128 stands for zero in the data rows.
Here are some points, each followed by its number:
[169 179 203 150  71 172  69  82  69 181  66 189 145 157 208  82 111  66
 178 195 175  80 186 165 192 196] 0
[116  98 135 176  89 146 127 146 111 109 137 147 139 169 126  97 190 149
 109 143  91  98 137 137 109 135] 1
[141  94 153 183  78 165 114 139 119 124 128 161 158 175 148 101 169 149
 142 134 111  85 168 120 123 145] 2
[132 160 169  83 145  74 107  67 116 153  83  86  75  82 138 153  84  96
  81 150 171 123 122 123 157 127] 3
[ 80  84  91 103 128 174 150 143 153 104 171 125 186 172 116  66 195 176
 121 100  76 124 121  46  98 100] 4
[ 98  91 103  96 134 174 153 122 157 123 168 119 149 135 109  76 175 169
 150 118  76 127 132  53 100  94] 5
[168 187 179 158 112 139  87  83  71 170  77 155 131 123 160 134  82  73
 150 169 189 100 172 175 176 180] 6
[106 107  89 109 129 158 155 159 151  94 150 128 156 125  83 108 151 176
 130 125 113 142 111 107  94 130] 7
[143 149 136  85 177  59 146  70 115 123  72  96  89  71 132 156  86  94
 100 116 180 133  88  94 142 100] 8
[122 142 120  91 177  69 137  69 126 134  85 103  64  71 135 142  79 117
 113 120 181 131 104 104 142 104] 9
[132 116 134 172 113 127 129 143 125 124 139 143  83 129 118 129 125 126
 107 134  98 144 125 156 114 149] 10
[141  98 109 154 165 110 131 144 154  98 135 101 152 127  89 159 100 140
  76 119  91 151 100 146 114 106] 11
[115 124 111 131 169  99 143 133 143 103 156  99 139 115  85 172 110 141
  55 110  89 155 116 148 123 113] 12
Which point above is nearest to each new point? Its number follows each.
[172 190 185 136 114 136  81  74  89 174  77 162 123 118 184 150  99  67
 153 181 175  78 193 183 188 177] 6
[109 128  83 120 130 139 144 174 153 107 164 104 112 120 118 139 111 158
 152 104 135 160  96 111 104 114] 7
[164 173 172 142 108 142  75 102  87 177  81 185 158 128 175 133  93  67
 162 178 177  92 165 159 177 176] 6
[163 153 170 161 105 140  96 116 111 159 119 159 142 131 169 165  88  92
 157 151 156 107 154 174 165 169] 6
[ 94 117 105 115 138 144 146 159 140 110 137 105 153 132  83 113 157 171
 140 116  94 166 109  82 105 119] 7
[117 126 108 117 110 120 156 182 152 117 152 108 117 112 106 136 108 132
 150  96 150 164 100 128  95 119] 7
[196 191 192 147  85 155  46  83  54 197  73 199 148 165 197 119 115  74
 194 206 180  55 195 172 195 189] 0
[124 131 116 117 122 129 152 167 157 119 142 109 150 120 107 134 129 146
 161  89 147 160  73 136 115 123] 7
[ 80 109 104  93 140 154 157 146 157 126 174 112 146 126 103  83 175 169
 149 114 106 134 123  78 104  94] 5
[118 129  94  99 124 128 165 182 149 105 172 100  74 116 118 121 112 158
 168 110 148 169  82 108 106  91] 7
[ 91 135  88 118 107 136 150 181 142 115 185 116  84 112 126 115 117 169
 183  97 150 163  97  98 111 108] 7
[112 110 124 110 118 138 153 177 151 125 151 112 112 112 115 120 109 138
 155  88 137 156  92 132 115 102] 7
[119 124  92 116 145 149 150 148 160 111 127 123 151 119 102 126 145 167
 141 139 119 149 107 102 108 111] 7
[109 124 109 115 129 131 161 177 150 106 154 109 104 113 119 136 109 151
 161 112 145 187  89 132 115 124] 7
[108  96  64 122 118 163 147 163 161 105 138 133 146 138  82  95 170 151
 128 112  84 135 116  90  85 108] 7
[132 114 129 171 134 114 137 134 120 124 174 139 101 137 136 148 129 122
 104 120 115 147 133 163 135 133] 10
[121 125 113 127 128 117 160 166 147 117 143 113 130 114 111 134 137 159
 142 100 148 174  93 136  94 103] 7
[116 132  99 109 116 125 156 167 150 101 159 116 126 119 118 144 116 162
 146 119 158 150  85 127  95 113] 7
[113 124  96  86 116 152 150 170 164  93 182 122 127 135 102 107 162 155
 157 108  98 147 114  91  98 123] 7
[118 134 108 116 116 119 155 181 152  91 157 111 124  95  99 133 120 137
 169 101 154 171  99 138 121 118] 7
[105  95  93 129 132 155 146 149 149 112 145 125 165 127  94 108 171 161
 128 106  91 137 105  89 100 109] 7
[ 97 100 105  95 133 167 149 148 165 121 173 128 159 127 103  73 169 159
 154 123  83 135 109  59 101  91] 5
[128  79 138 166  91 157 120 154 130  99 121 152 147 173 130  80 186 148
 109 110  90 120 147 133 106 139] 1
[116 137  96 108 116 148 165 204 144 113 173 112  96 111 115 129 102 144
 177 100 164 172  74 123 109 109] 7
[103 134 104 131 132  98 149 156 159 119 139 121 105 112 114 123 120 141
 154  78 134 152  87 103 117 106] 7
[111 132 105  97 115 129 161 169 148 114 166 104 120 118 117 131 105 166
 168  82 158 177  60 125 121 123] 7
